In the data rows, 128 means zero.
A hidden rule labels the rows of this table. It goes by one to three of the table's principal directions, not those with the most spread.
vec![138, 100, 121, 117, 117, 62, 121, 134, 152, 155, 118, 88, 158, 123, 110, 164, 129, 73, 104,
     135, 142, 154, 137, 135, 126, 130, 164, 135, 147, 145, 125, 122] i
vec![136, 157, 152, 137, 149, 131, 114, 168, 135, 146, 156, 157, 114, 171, 113, 148, 119, 149, 155,
     129, 125, 152, 123, 166, 131, 163, 105, 116, 82, 104, 113, 147] h
vec![120, 127, 140, 129, 128, 116, 114, 133, 127, 131, 124, 122, 134, 122, 116, 128, 130, 128, 125,
     126, 129, 123, 120, 140, 128, 138, 130, 116, 135, 120, 131, 126] j
vec![148, 142, 132, 128, 114, 160, 77, 156, 89, 120, 101, 158, 162, 153, 145, 117, 105, 175, 109,
     108, 137, 115, 107, 149, 109, 111, 123, 128, 106, 125, 117, 147] h
vec![156, 127, 102, 143, 120, 133, 112, 135, 130, 123, 126, 135, 134, 142, 144, 101, 88, 131, 103,
     132, 136, 162, 131, 126, 119, 88, 144, 129, 112, 156, 121, 130] e
vec![97, 177, 171, 156, 156, 191, 98, 170, 150, 138, 158, 190, 58, 197, 90, 107, 118, 208, 193,
     124, 106, 108, 110, 185, 159, 188, 45, 94, 81, 82, 142, 160] g
vec![154, 148, 160, 93, 158, 126, 112, 140, 107, 134, 94, 129, 177, 127, 142, 161, 138, 137, 139,
     139, 108, 105, 114, 125, 105, 119, 121, 141, 144, 131, 111, 112] f
vec![134, 116, 89, 167, 99, 145, 111, 135, 146, 119, 138, 145, 98, 151, 124, 84, 85, 136, 105,
     121, 148, 155, 133, 134, 140, 105, 132, 119, 107, 147, 139, 151] h
vec![174, 94, 105, 107, 114, 86, 133, 121, 146, 138, 105, 122, 171, 142, 126, 204, 147, 64, 123,
     131, 141, 127, 151, 103, 134, 108, 132, 175, 160, 165, 132, 144] j
vec![173, 145, 154, 142, 118, 140, 15, 191, 108, 130, 106, 205, 172, 216, 103, 148, 113, 179, 142,
     89, 137, 110, 116, 198, 134, 123, 66, 121, 101, 126, 151, 194] f
vec![98, 140, 164, 142, 125, 118, 83, 169, 125, 141, 132, 145, 121, 151, 93, 116, 135, 157, 147,
     104, 133, 114, 119, 184, 137, 172, 106, 95, 112, 85, 149, 154] i
vec![157, 134, 140, 121, 137, 82, 86, 162, 118, 139, 132, 128, 165, 153, 116, 146, 129, 113, 133,
     117, 132, 160, 133, 169, 112, 129, 129, 123, 109, 125, 127, 145] i
vec![78, 100, 108, 126, 104, 85, 173, 93, 137, 141, 167, 68, 103, 85, 128, 101, 149, 88, 105,
     119, 137, 166, 158, 127, 134, 145, 181, 114, 124, 121, 137, 103] j
vec![181, 121, 104, 123, 113, 164, 107, 126, 115, 110, 98, 172, 157, 167, 146, 164, 124, 136, 128,
     119, 135, 102, 129, 109, 131, 91, 95, 170, 134, 160, 128, 161] j
vec![67, 153, 129, 164, 104, 219, 121, 148, 123, 123, 157, 179, 41, 178, 114, 68, 120, 218, 160,
     94, 131, 100, 121, 168, 158, 180, 75, 102, 70, 75, 147, 172] h
vec![134, 141, 153, 128, 151, 117, 116, 127, 124, 120, 145, 146, 134, 129, 118, 133, 146, 131, 151,
     125, 114, 126, 132, 140, 134, 129, 102, 116, 131, 123, 142, 128] f
vec![118, 106, 100, 121, 103, 148, 167, 109, 140, 133, 114, 117, 111, 124, 135, 156, 136, 112, 119,
     133, 141, 107, 131, 94, 139, 139, 137, 159, 141, 134, 118, 133] h
vec![134, 99, 96, 128, 106, 122, 155, 94, 145, 128, 119, 109, 131, 107, 144, 129, 119, 97, 97,
     139, 136, 133, 143, 86, 135, 92, 157, 146, 154, 167, 131, 112] f
vec![105, 144, 140, 124, 137, 158, 137, 118, 105, 116, 123, 126, 122, 102, 150, 83, 125, 162, 128,
     126, 115, 111, 121, 117, 116, 117, 133, 114, 128, 116, 129, 107] i
vec![122, 129, 129, 137, 120, 148, 121, 125, 126, 122, 129, 147, 119, 136, 131, 111, 124, 147, 130,
     119, 127, 117, 132, 128, 137, 119, 115, 124, 126, 130, 142, 136] i
vec![105, 103, 97, 124, 117, 117, 188, 81, 138, 124, 119, 67, 119, 54, 156, 94, 114, 92, 82,
     154, 131, 139, 130, 68, 116, 98, 196, 130, 163, 152, 113, 74] i
vec![135, 147, 143, 139, 111, 197, 69, 157, 85, 107, 87, 191, 148, 160, 143, 100, 109, 208, 127,
     97, 134, 71, 104, 142, 122, 110, 90, 124, 118, 115, 139, 163] f
vec![80, 148, 146, 156, 128, 146, 129, 152, 133, 134, 161, 147, 76, 139, 117, 70, 119, 168, 150,
     111, 128, 137, 136, 159, 139, 158, 118, 90, 90, 87, 146, 141] d
vec![116, 131, 137, 127, 126, 126, 126, 135, 123, 135, 130, 127, 128, 128, 127, 126, 131, 136, 128,
     123, 130, 126, 127, 137, 126, 141, 133, 121, 120, 116, 127, 128] i
vec![190, 98, 64, 76, 121, 165, 210, 52, 98, 85, 91, 113, 165, 92, 192, 202, 169, 75, 121,
     146, 125, 90, 142, 19, 110, 72, 133, 227, 176, 180, 96, 115] e
vec![135, 122, 121, 123, 136, 96, 131, 119, 137, 134, 138, 95, 135, 113, 122, 136, 123, 99, 112,
     143, 126, 160, 124, 132, 121, 129, 152, 124, 131, 140, 113, 107] g
vec![159, 116, 130, 122, 130, 98, 99, 143, 154, 141, 112, 136, 149, 163, 100, 181, 136, 98, 142,
     131, 130, 123, 133, 142, 141, 131, 103, 146, 147, 146, 139, 150] h
vec![111, 171, 183, 133, 171, 120, 93, 156, 114, 130, 150, 139, 126, 127, 116, 83, 122, 170, 153,
     127, 102, 142, 115, 175, 116, 142, 113, 77, 105, 96, 134, 112] f
vec![128, 141, 145, 139, 119, 163, 93, 153, 114, 123, 123, 179, 125, 170, 117, 136, 135, 172, 150,
     103, 132, 94, 122, 155, 142, 145, 81, 126, 111, 108, 144, 167] f
vec![118, 120, 138, 136, 120, 91, 115, 139, 133, 141, 145, 123, 134, 129, 112, 132, 133, 114, 121,
     117, 138, 147, 137, 151, 133, 142, 141, 111, 121, 119, 138, 134] g
vec![140, 101, 103, 106, 119, 78, 155, 95, 127, 130, 147, 87, 148, 107, 135, 155, 157, 69, 116,
     126, 130, 162, 158, 117, 125, 116, 158, 148, 137, 150, 129, 115] i
vec![112, 113, 97, 122, 120, 114, 174, 85, 118, 119, 141, 70, 124, 67, 157, 92, 120, 101, 85,
     142, 130, 162, 131, 95, 109, 105, 190, 124, 134, 144, 107, 81] j
vec![147, 129, 149, 131, 133, 97, 85, 162, 148, 150, 124, 147, 148, 168, 101, 158, 123, 121, 139,
     124, 130, 136, 133, 161, 138, 136, 110, 122, 126, 133, 141, 149] j
vec![87, 146, 174, 144, 133, 148, 120, 161, 135, 141, 132, 167, 98, 147, 99, 134, 145, 166, 167,
     114, 129, 83, 120, 153, 150, 184, 89, 105, 120, 76, 147, 154] i
vec![103, 152, 134, 138, 145, 176, 145, 137, 143, 129, 124, 134, 82, 132, 131, 87, 103, 166, 148,
     145, 114, 116, 113, 121, 129, 138, 115, 116, 118, 113, 121, 119] g
vec![166, 111, 114, 123, 117, 95, 111, 134, 124, 127, 129, 135, 161, 148, 121, 178, 143, 94, 125,
     117, 144, 141, 139, 137, 129, 124, 124, 150, 127, 141, 128, 153] f
vec![100, 145, 160, 132, 138, 124, 101, 145, 115, 134, 122, 113, 132, 110, 116, 99, 117, 157, 116,
     129, 123, 123, 98, 158, 116, 150, 141, 90, 126, 102, 120, 108] i
vec![131, 138, 126, 124, 142, 147, 159, 112, 121, 111, 149, 145, 110, 126, 140, 128, 150, 129, 159,
     127, 115, 124, 144, 110, 133, 125, 105, 140, 122, 122, 134, 132] f
vec![119, 101, 95, 138, 121, 88, 165, 126, 182, 146, 142, 90, 89, 128, 100, 142, 127, 65, 136,
     146, 140, 161, 147, 120, 144, 149, 145, 139, 135, 133, 130, 134] g
vec![105, 154, 159, 122, 144, 114, 107, 131, 85, 122, 158, 114, 141, 105, 137, 81, 135, 159, 121,
     111, 115, 155, 121, 169, 105, 136, 145, 86, 97, 100, 125, 105] j
vec![130, 106, 117, 124, 129, 94, 150, 110, 164, 141, 126, 98, 126, 112, 116, 149, 129, 81, 119,
     150, 127, 139, 137, 107, 138, 124, 145, 137, 158, 152, 130, 110] f
vec![175, 67, 76, 114, 101, 82, 157, 110, 198, 153, 94, 104, 143, 153, 102, 239, 141, 25, 122,
     154, 150, 122, 152, 82, 158, 121, 130, 198, 185, 187, 129, 150] g
vec![120, 96, 88, 121, 98, 136, 186, 102, 150, 137, 123, 109, 108, 122, 137, 165, 140, 92, 118,
     134, 146, 119, 145, 84, 142, 137, 147, 168, 140, 140, 119, 134] h
vec![167, 124, 161, 118, 144, 75, 110, 163, 159, 159, 130, 164, 162, 178, 97, 226, 158, 87, 169,
     127, 131, 127, 154, 144, 149, 149, 92, 149, 134, 132, 144, 164] d
vec![130, 143, 178, 117, 151, 120, 118, 152, 138, 149, 125, 161, 141, 154, 107, 186, 156, 136, 168,
     128, 118, 95, 129, 142, 143, 163, 89, 130, 135, 108, 137, 143] g
vec![155, 106, 96, 97, 129, 119, 181, 76, 125, 117, 116, 92, 152, 89, 161, 162, 145, 79, 110,
     150, 122, 130, 142, 67, 117, 90, 156, 171, 163, 170, 110, 96] i
vec![72, 131, 131, 148, 118, 159, 165, 118, 137, 127, 149, 134, 72, 111, 129, 82, 131, 153, 139,
     121, 130, 113, 136, 117, 146, 150, 128, 108, 119, 99, 144, 126] h
vec![120, 126, 143, 125, 140, 104, 153, 134, 140, 142, 117, 110, 136, 98, 130, 141, 125, 107, 122,
     147, 132, 125, 124, 106, 120, 134, 156, 125, 146, 122, 116, 108] i
vec![135, 122, 151, 97, 148, 54, 132, 155, 157, 174, 121, 86, 156, 136, 101, 196, 147, 73, 143,
     146, 126, 150, 135, 148, 120, 167, 149, 139, 138, 120, 112, 120] h
vec![91, 142, 147, 126, 135, 126, 160, 121, 115, 142, 156, 106, 117, 93, 146, 104, 125, 144, 111,
     133, 125, 150, 124, 127, 117, 147, 168, 102, 104, 106, 107, 93] h
vec![139, 139, 178, 124, 141, 125, 80, 166, 131, 137, 99, 176, 156, 164, 96, 177, 151, 146, 167,
     116, 124, 72, 118, 153, 143, 152, 72, 127, 149, 109, 152, 161] h
vec![156, 115, 84, 110, 106, 165, 149, 91, 87, 95, 106, 125, 152, 110, 176, 126, 133, 128, 103,
     120, 134, 115, 131, 83, 108, 81, 142, 168, 136, 154, 113, 126] g
vec![108, 142, 152, 117, 144, 114, 123, 120, 95, 117, 134, 102, 144, 85, 136, 97, 140, 140, 119,
     124, 116, 130, 115, 140, 106, 131, 148, 101, 130, 108, 123, 97] h
vec![138, 149, 158, 129, 128, 176, 82, 169, 110, 119, 101, 200, 133, 188, 111, 159, 149, 180, 180,
     98, 127, 61, 118, 156, 141, 155, 50, 141, 120, 96, 149, 188] f
vec![178, 125, 93, 122, 123, 136, 127, 110, 94, 103, 122, 124, 166, 114, 168, 129, 107, 120, 88,
     133, 136, 156, 120, 104, 99, 78, 157, 149, 118, 162, 96, 117] i
vec![127, 129, 114, 119, 127, 137, 127, 122, 108, 112, 115, 108, 131, 113, 136, 108, 128, 132, 122,
     126, 126, 124, 116, 127, 111, 123, 135, 132, 131, 123, 119, 123] g
vec![127, 95, 55, 114, 99, 163, 199, 85, 146, 124, 91, 76, 103, 98, 167, 116, 103, 96, 92,
     157, 139, 126, 131, 52, 117, 93, 176, 178, 154, 166, 99, 103] h
vec![129, 139, 139, 117, 136, 151, 154, 132, 112, 126, 116, 144, 134, 120, 152, 140, 136, 142, 140,
     129, 127, 105, 129, 102, 118, 127, 128, 143, 127, 115, 117, 128] i
vec![105, 159, 191, 152, 146, 142, 72, 184, 146, 145, 137, 194, 104, 188, 78, 134, 136, 181, 186,
     109, 119, 91, 120, 189, 160, 181, 54, 92, 111, 83, 165, 171] i
vec![109, 125, 113, 121, 120, 143, 149, 108, 122, 126, 129, 104, 113, 110, 143, 100, 125, 134, 116,
     130, 124, 132, 130, 116, 122, 122, 146, 129, 127, 130, 122, 111] g
vec![143, 100, 123, 136, 126, 71, 122, 137, 191, 160, 116, 107, 134, 139, 94, 168, 112, 69, 118,
     154, 137, 147, 137, 124, 147, 126, 142, 133, 160, 161, 136, 126] i
vec![117, 115, 118, 126, 120, 110, 145, 124, 141, 137, 127, 104, 122, 116, 125, 128, 128, 105, 121,
     132, 135, 136, 135, 120, 128, 133, 149, 131, 136, 128, 128, 122] f
vec![145, 153, 156, 151, 128, 169, 71, 181, 121, 124, 127, 215, 121, 204, 103, 151, 130, 184, 174,
     99, 134, 92, 119, 173, 149, 155, 50, 125, 96, 100, 149, 195] i
vec![104, 145, 118, 111, 134, 167, 178, 91, 93, 122, 138, 88, 121, 74, 182, 86, 109, 159, 87,
     147, 117, 147, 108, 96, 96, 115, 184, 122, 107, 128, 78, 68] h
vec![128, 166, 159, 136, 145, 173, 83, 157, 97, 114, 120, 173, 130, 151, 136, 85, 112, 198, 148,
     112, 114, 106, 110, 156, 117, 121, 92, 105, 105, 106, 136, 141] h
vec![145, 106, 54, 114, 123, 158, 223, 59, 133, 106, 113, 70, 114, 61, 193, 103, 95, 89, 77,
     176, 128, 153, 130, 24, 102, 62, 198, 171, 153, 184, 81, 69] d
vec![142, 140, 139, 105, 153, 105, 143, 129, 106, 129, 123, 103, 161, 97, 153, 130, 129, 115, 121,
     141, 119, 147, 125, 115, 95, 113, 161, 131, 127, 127, 103, 99] i
vec![145, 100, 89, 152, 95, 126, 102, 144, 164, 130, 112, 143, 111, 176, 98, 138, 111, 107, 129,
     119, 151, 127, 138, 138, 152, 124, 106, 147, 134, 147, 150, 175] e
vec![172, 104, 78, 128, 119, 106, 150, 113, 148, 122, 134, 116, 131, 138, 135, 155, 120, 73, 119,
     140, 139, 167, 149, 103, 128, 98, 140, 164, 129, 167, 119, 138] e
vec![116, 148, 110, 150, 135, 183, 134, 128, 132, 108, 147, 147, 70, 149, 125, 80, 111, 166, 152,
     129, 118, 131, 119, 137, 135, 136, 95, 120, 99, 114, 128, 141] i
vec![123, 127, 140, 125, 126, 121, 114, 132, 118, 128, 113, 124, 146, 114, 127, 126, 128, 133, 117,
     125, 130, 114, 117, 130, 122, 127, 137, 120, 141, 124, 129, 121] d
vec![86, 163, 179, 133, 151, 142, 88, 139, 93, 114, 138, 135, 123, 110, 121, 56, 133, 190, 143,
     110, 104, 111, 109, 172, 118, 140, 110, 72, 119, 88, 149, 111] f
vec![111, 95, 108, 120, 107, 72, 144, 121, 138, 143, 116, 66, 141, 90, 121, 129, 130, 74, 94,
     131, 147, 148, 134, 120, 117, 134, 186, 129, 150, 131, 123, 112] i
Here are more rows. What is the label of each one?
vec![145, 118, 145, 95, 136, 90, 125, 118, 117, 138, 105, 101, 182, 104, 132, 178, 151, 97, 113,
     137, 123, 118, 122, 118, 114, 124, 148, 142, 160, 141, 115, 104] f
vec![142, 132, 128, 131, 130, 138, 129, 136, 127, 127, 116, 144, 138, 131, 142, 127, 113, 135, 124,
     133, 131, 124, 128, 112, 123, 109, 131, 134, 129, 137, 124, 130] d
vec![145, 125, 114, 116, 138, 127, 145, 106, 115, 109, 118, 107, 142, 100, 141, 134, 133, 110, 120,
     141, 122, 127, 118, 103, 112, 111, 139, 142, 147, 140, 112, 110] h
vec![200, 108, 83, 106, 116, 155, 154, 89, 114, 107, 98, 146, 175, 128, 179, 183, 125, 102, 102,
     142, 133, 118, 138, 57, 119, 58, 134, 193, 152, 192, 106, 126] e
vec![123, 128, 102, 120, 143, 111, 172, 84, 112, 104, 166, 82, 113, 78, 151, 88, 139, 101, 120,
     137, 115, 174, 141, 109, 110, 108, 160, 122, 121, 135, 118, 90] f
vec![108, 139, 142, 149, 126, 128, 90, 154, 128, 131, 133, 133, 114, 139, 106, 91, 110, 155, 126,
     118, 132, 134, 113, 168, 129, 145, 122, 95, 111, 107, 137, 137] g
vec![171, 90, 107, 124, 120, 69, 127, 137, 174, 143, 106, 121, 152, 149, 97, 208, 140, 48, 136,
     141, 147, 132, 146, 113, 144, 126, 122, 166, 166, 158, 138, 155] h
vec![153, 137, 153, 132, 140, 125, 101, 161, 150, 144, 123, 176, 137, 180, 104, 181, 134, 131, 163,
     127, 127, 111, 133, 144, 148, 143, 81, 137, 127, 128, 141, 161] j
vec![128, 148, 152, 134, 141, 112, 95, 144, 111, 130, 160, 138, 136, 140, 117, 117, 129, 148, 131,
     115, 122, 157, 123, 174, 124, 142, 121, 98, 95, 112, 127, 130] g
vec![107, 92, 106, 127, 99, 123, 168, 98, 154, 138, 107, 102, 120, 97, 132, 141, 130, 95, 101,
     139, 142, 106, 137, 82, 143, 122, 159, 145, 168, 147, 133, 114] j
vec![131, 139, 169, 122, 144, 94, 75, 160, 122, 140, 112, 128, 162, 137, 102, 140, 132, 134, 134,
     122, 123, 120, 111, 169, 120, 144, 119, 105, 137, 113, 134, 130] d
vec![82, 110, 117, 129, 129, 85, 164, 92, 152, 137, 152, 54, 100, 69, 118, 83, 128, 89, 103,
     146, 121, 164, 134, 122, 128, 134, 180, 100, 147, 132, 131, 77] f
vec![76, 117, 141, 146, 113, 119, 135, 126, 150, 142, 140, 117, 94, 116, 103, 105, 134, 131, 127,
     121, 134, 116, 131, 140, 151, 159, 133, 100, 136, 107, 151, 126] h
vec![124, 131, 136, 140, 133, 120, 115, 158, 156, 142, 123, 139, 111, 155, 104, 128, 118, 127, 151,
     130, 130, 128, 132, 144, 139, 143, 111, 123, 125, 119, 141, 148] j
vec![110, 122, 136, 118, 137, 107, 157, 109, 135, 134, 135, 98, 126, 93, 125, 140, 143, 105, 122,
     142, 123, 128, 125, 113, 128, 143, 148, 124, 147, 125, 120, 100] j
vec![98, 128, 173, 120, 122, 101, 97, 157, 130, 154, 122, 135, 140, 146, 92, 160, 160, 135, 149,
     105, 132, 97, 128, 171, 142, 180, 109, 112, 134, 91, 151, 148] i
vec![103, 129, 120, 140, 113, 137, 141, 119, 113, 123, 160, 128, 106, 120, 142, 86, 127, 144, 120,
     109, 133, 150, 144, 136, 129, 128, 143, 112, 98, 116, 135, 128] d
vec![117, 141, 123, 125, 128, 150, 112, 119, 96, 112, 122, 107, 131, 108, 145, 76, 110, 160, 104,
     125, 120, 134, 106, 139, 105, 115, 145, 111, 118, 124, 114, 106] g
vec![112, 124, 129, 113, 132, 116, 134, 107, 103, 115, 105, 80, 150, 68, 143, 96, 127, 122, 97,
     136, 123, 120, 108, 112, 100, 114, 169, 116, 156, 126, 114, 86] e
vec![172, 88, 130, 118, 125, 10, 104, 146, 183, 174, 120, 98, 186, 143, 94, 207, 128, 31, 108,
     144, 144, 175, 157, 139, 137, 115, 162, 141, 161, 174, 139, 129] h
vec![118, 125, 123, 115, 135, 131, 178, 98, 124, 124, 133, 108, 124, 89, 152, 129, 141, 114, 124,
     142, 121, 125, 136, 88, 121, 120, 151, 139, 141, 132, 117, 100] e
vec![103, 131, 142, 122, 138, 155, 154, 114, 139, 128, 106, 120, 110, 105, 125, 134, 135, 138, 137,
     147, 117, 83, 108, 101, 134, 145, 119, 130, 158, 118, 122, 109] j
vec![128, 109, 102, 128, 119, 129, 162, 100, 141, 121, 111, 107, 124, 95, 147, 112, 118, 104, 108,
     144, 131, 124, 138, 80, 127, 94, 155, 142, 158, 154, 130, 108] f
vec![101, 100, 112, 110, 121, 115, 201, 82, 143, 133, 108, 72, 125, 57, 149, 135, 139, 84, 100,
     155, 130, 111, 132, 59, 123, 119, 182, 145, 178, 142, 115, 80] j
vec![135, 125, 135, 120, 143, 59, 111, 144, 143, 158, 131, 69, 155, 108, 113, 133, 101, 91, 90,
     154, 130, 187, 111, 154, 104, 134, 185, 105, 126, 138, 97, 91] h
vec![121, 114, 116, 150, 107, 112, 116, 126, 135, 126, 148, 136, 120, 133, 122, 101, 121, 122, 115,
     111, 140, 150, 148, 140, 141, 115, 135, 113, 119, 136, 153, 140] f
vec![97, 108, 60, 153, 88, 169, 168, 83, 129, 108, 156, 98, 70, 103, 155, 46, 94, 136, 82,
     126, 141, 165, 136, 104, 131, 103, 169, 123, 104, 146, 121, 112] j
vec![113, 146, 132, 133, 131, 143, 108, 129, 92, 110, 137, 120, 126, 111, 139, 71, 117, 163, 115,
     116, 123, 140, 112, 151, 107, 124, 138, 100, 106, 110, 122, 116] d
vec![125, 129, 138, 134, 147, 87, 128, 139, 160, 150, 140, 97, 120, 119, 102, 136, 112, 100, 121,
     154, 126, 161, 116, 143, 128, 148, 148, 109, 131, 129, 114, 107] f
vec![121, 122, 120, 128, 119, 172, 165, 113, 137, 120, 112, 154, 106, 131, 137, 150, 143, 135, 148,
     130, 129, 79, 134, 86, 147, 131, 101, 156, 147, 127, 135, 142] e
vec![136, 175, 156, 139, 149, 225, 111, 147, 94, 98, 117, 213, 113, 161, 155, 98, 117, 220, 169,
     116, 110, 74, 112, 122, 128, 113, 62, 126, 105, 107, 134, 152] i
vec![149, 117, 164, 118, 128, 95, 111, 152, 142, 149, 108, 169, 169, 157, 107, 213, 164, 105, 156,
     117, 137, 88, 147, 128, 150, 143, 96, 148, 156, 127, 153, 162] e
vec![90, 100, 88, 136, 104, 141, 180, 84, 164, 132, 143, 88, 73, 107, 122, 112, 127, 104, 111,
     143, 132, 133, 136, 100, 152, 139, 148, 135, 142, 142, 129, 109] e
vec![119, 178, 192, 132, 168, 150, 86, 164, 106, 126, 152, 177, 122, 159, 108, 124, 144, 190, 178,
     115, 103, 111, 109, 183, 131, 168, 69, 92, 96, 82, 135, 142] e
